Read these off the row that follows.
1) Report the entry just left of 169.
2) Report the entry just left of 56.
[143 247  70 157 235 169  56  11]
1) 235
2) 169

Read these off the grid that follows. Indices start at 1.
1) Give the entry just right of 7705.
2) Give the entry in row 1 and column 1.
3) Give the entry directly below the smallest entry.
4) Give the entry just left of 5258.
5) Give the entry just right of 5332.
6) Give the entry just right of the smallest entry.
7) Give the entry directly above the centre entry.
8) Give the entry at row 2, column 1.
[[4956 4443 4861 4594 4914 4128 5398]
 [6807 6323 6123 5258 5140 5736 5515]
 [3743 6582 4896 5466 4781 3160 5331]
 [5759 5498 5415 5154 4831 2070 5383]
 [5868 4742 4296 5121 3968 2017 5115]
 [6724 5330 5754 5697 6519 7705 5005]
 [4137 6593 5115 5230 5322 5891 5317]
 [6191 5341 5453 5332 5176 3297 4733]
 [7795 3287 5128 5517 5426 3423 5391]]
1) 5005
2) 4956
3) 7705
4) 6123
5) 5176
6) 5115
7) 5154
8) 6807
